[[-0.051, -0.091, 0.028, 0.039, -0.093], [-0.007, -0.044, -0.101, -0.158, 0.125], [0.013, -0.006, -0.110, -0.201, 0.149]]	-0.101, 0.149
[1.978, -1.486, 1.390, 0.724, -1.247, 1.702, 0.416]	0.724, 1.978
[1.26, 0.51, 0.40, -1.77, -2.01, -1.74, -1.03]	-1.77, 1.26
[[14.6, 0.2, 9.8, 9.6, 8.5, 0.3, 10.2], [24.8, 17.3, 16.5, 8.4, 11.5, 20.8, 13.5], [18.3, 17.4, 12.9, 17.0, -18.8, 17.7, 14.9]]	8.4, 24.8
[[2.038, -0.541, -0.466, -0.502, 0.188, -1.213, -0.453], [1.738, -0.538, -0.466, -0.495, 0.364, -1.389, -0.454], [-2.235, -0.432, -0.491, -0.471, -1.300, 0.397, -0.502]]	-0.495, 2.038
[[-7.8, 28.2, 128.2, -194.4, 23.7, -107.2, 145.1], [145.1, -66.5, 247.9, -12.2, -20.8, 48.0, 190.9], [-140.0, 240.6, -117.9, 142.1, -160.0, -76.2, 27.4]]	-12.2, 247.9
[-0.03, 0.09, 0.16, -0.10, -0.03, -0.19, -0.04]	-0.10, 0.16
---
array([[ 537, -555, -495,  109,  155, -345],
       [-683,  389,  561, -675,  541,  448],
       [  88, -519, -635, -282, -434,  327]]): 327

array([8, 2, 4, 5]): 5

array([2339, 7828, 5454, 7756]): 7756

array([23, 55, 79, 41]): 41

array([4, 3, 8, 5, 2, 8]): 8

array([[4489, 4729, 4424, 4295, 5658, 3104, 4882],
       [5000, 4677, 4431, 3741, 2456, 5557, 4901],
       [3215, 4197, 3683, 7696, 9696, 6545, 4145]]): 4145

array([155, 145, 112,  29, 245,   6]): 6

array([2, 1, 4, 7, 6, 3]): 3
---
 10  -19   -4  -21   53    0 gives -19

 27   53  -18   19   -1
 -1   -5   29  -53    5
gives 53

-20   25  -18  -42    7
  2   37   44   14  -52
-14   12   51   38  -35
gives 25

-46    1   23  -45
 46  -17   20  -32
 11  -22  -41   -6
gives 1

-13   19  -29   43
-44    9  -18   42
gives 19

-43   19   50   -4    2  -11 gives 19

 51   -1    0    0   29  -30 gives -1
---
[[  6  -6 -22   8]
 [ 18 -55  13 -22]
 [-10 -10 -14  30]] 6

[[ -2  10  -4  21]
 [ 48 -36  -8  27]
 [ -3  22  25 -20]] -2

[[-26  45  38 -22   1  33]
 [ 33 -25 -20  29  11 -15]
 [ 32 -26 -20  29  10 -16]] -26

[[-43  -6  41  27]
 [-43  -7  42  27]
 [-13 -34   3 -22]] -43

[[-51 -16  51  32 -13]
 [ 52  40 -36  25  51]
 [ 45  30 -42   5  34]] -51

[[  1 -31 -54  -9  54]
 [  2 -31 -54  -9  54]
 [-34  53  -4 -26  -9]] 1

[[ 25  24 -32 -33 -17  -7]
 [-10  -7 -18  18  14  41]
 [  0 -27 -12   5  -8  27]] 25

[[ -5 -15   5  13   5  -1  16]
 [ 26 -17   2   4 -10  11 -15]
 [ 25  45   7  34  24   8   0]] -5

[[ -2  -3 -39 -18]
 [ -2  14  36   5]
 [  3   7 -30 -29]] -2
---
[48 21 59 16 60 76 75] value 16, 76

[3127 8551 3009 6222 7477 6640 8299] value 6222, 8551

[ 12 102 149 229 121] value 149, 229

[152 238 140 142  88 135  51] value 142, 238

[632 834 423 568 907 439 100] value 568, 907

[404 850 103 723 226] value 103, 850

[[143 261 718 776 877 396 749]
 [973 682 752 700 856 917 898]
 [922 761  30  34 213 814 218]] value 700, 973

[-833  598  197 -958 -342] value 197, 598
---
[  3  28  22  11 -53] ⇒ 28

[[-40 -47 -35  30 -30 -40   9]
 [ 18  15  -7 -19 -12  14  30]
 [  3  -6   2  25   7  -2  13]] ⇒ -6

[  5 -13  -9   1  53  42  21] ⇒ -13

[-40  -1  -3  19 -28 -16] ⇒ -1

[ 16 -54 -26  25] ⇒ -54

[ 28   0 -20 -41] ⇒ 0

[ 16   3  21 -14 -47  10] ⇒ 3
---
[[ 14 -17  28  31]
 [  3  56 -40  35]
 [-23 -21  37  11]] 56

[[ 41  48  47  22 -13]
 [-23  10  38 -16  31]] 10

[[ 51  34   2 -26 -45 -47 -15]
 [  3 -10 -18 -16  -2  18  24]] -10

[[ 28  45 -38 -52  12  36 -26]
 [ -2 -31  36  27   4 -26  -9]
 [ 36  -9  33  13  32   8  39]] -31

[[-10  13 -13 -13 -13 -25]
 [-14  20  -7  17 -45  31]] 20

[[-45  26 -34  -5  26]
 [-27  28 -28  -3  14]] 28

[[-37 -33  16  19   6   6  -2]
 [ -9 -31 -48 -33 -14  -7  -8]
 [ 30   4  45  26  -4  32   7]] -31

[[-33 -33  10   3  12]
 [-46 -44  11  -3  17]] -44
---
[-0.111  0.109  0.193  0.067  0.122 -0.132] → 0.193, -0.132

[[ 0.077  0.073  0.093  0.120]
 [ 0.044 -0.120  0.148  0.011]] → 0.148, -0.120

[  86.32  -30.92  118.06 -180.86 -111.01  -78.27  -12.95] → 118.06, -180.86

[-0.19  0.16 -0.18 -0.02 -0.08 -0.08 -0.05] → 0.16, -0.19

[[-116.8  -41.6  -28.3  -38.4   46.6 -116.0  167.3]
 [ -63.4 -127.4  106.4 -108.8   72.0    3.9   20.6]
 [-189.6   56.6  -25.6 -177.2   -3.7 -200.0    5.9]] → 167.3, -200.0

[ -66.52 -179.58   46.93 -143.86 -107.09  144.01  102.22] → 144.01, -179.58

[[ 0.04 -0.05  0.05 -0.07]
 [ 0.09 -0.15  0.13 -0.04]
 [ 0.00  0.01  0.00  0.17]] → 0.17, -0.15

[-156.10  -45.95  156.46 -188.24   40.44   31.54  110.13] → 156.46, -188.24

[ -7.119  16.910  -8.879 -13.395] → 16.910, -13.395
---
[[-51  -3 -14   4  13]
 [  7   2   7  -6   4]
 [-30 -35   9 -37 -33]] >> 2

[[ 40 -46  33 -21]
 [-18 -48 -11  48]] >> -48

[[ 17 -53  27  -9]
 [-21  33 -12  53]] >> 33

[[-46  15 -13  -5 -16]
 [ 27  18  -8  -3  10]] >> 18

[[ 15 -30  30 -24 -32]
 [-32  47 -34   0  44]] >> 47

[[-29 -11 -10   8]
 [-37 -55 -46  21]] >> -55

[[-10  49  15   4]
 [ -4  50  11  13]
 [-33  14  24 -30]] >> 50

[[ 34  -7 -13 -14  -1 -36]
 [ 48  -6  -2   9   0  18]] >> -6

[[ 19   5  -6   4]
 [  6  -1   8 -40]] >> -1
---
[[  0  35  33  -2 -51]
 [  1 -22 -25  18 -14]]: 1

[[ 41  19  -1  -2 -10  -3   2]
 [-34 -19  -3  -2  10  -1   1]
 [-43   1  -7 -10   6  -9  -7]]: -43

[ 39  44 -13  18 -32 -20  -8]: 39

[[-36 -19   6 -47 -20  50]
 [ -1   7   1  -2  -6  -9]]: -1

[ 45  -3   8  42 -27  -1]: 45

[-34 -41   8   6  19  -9]: -34
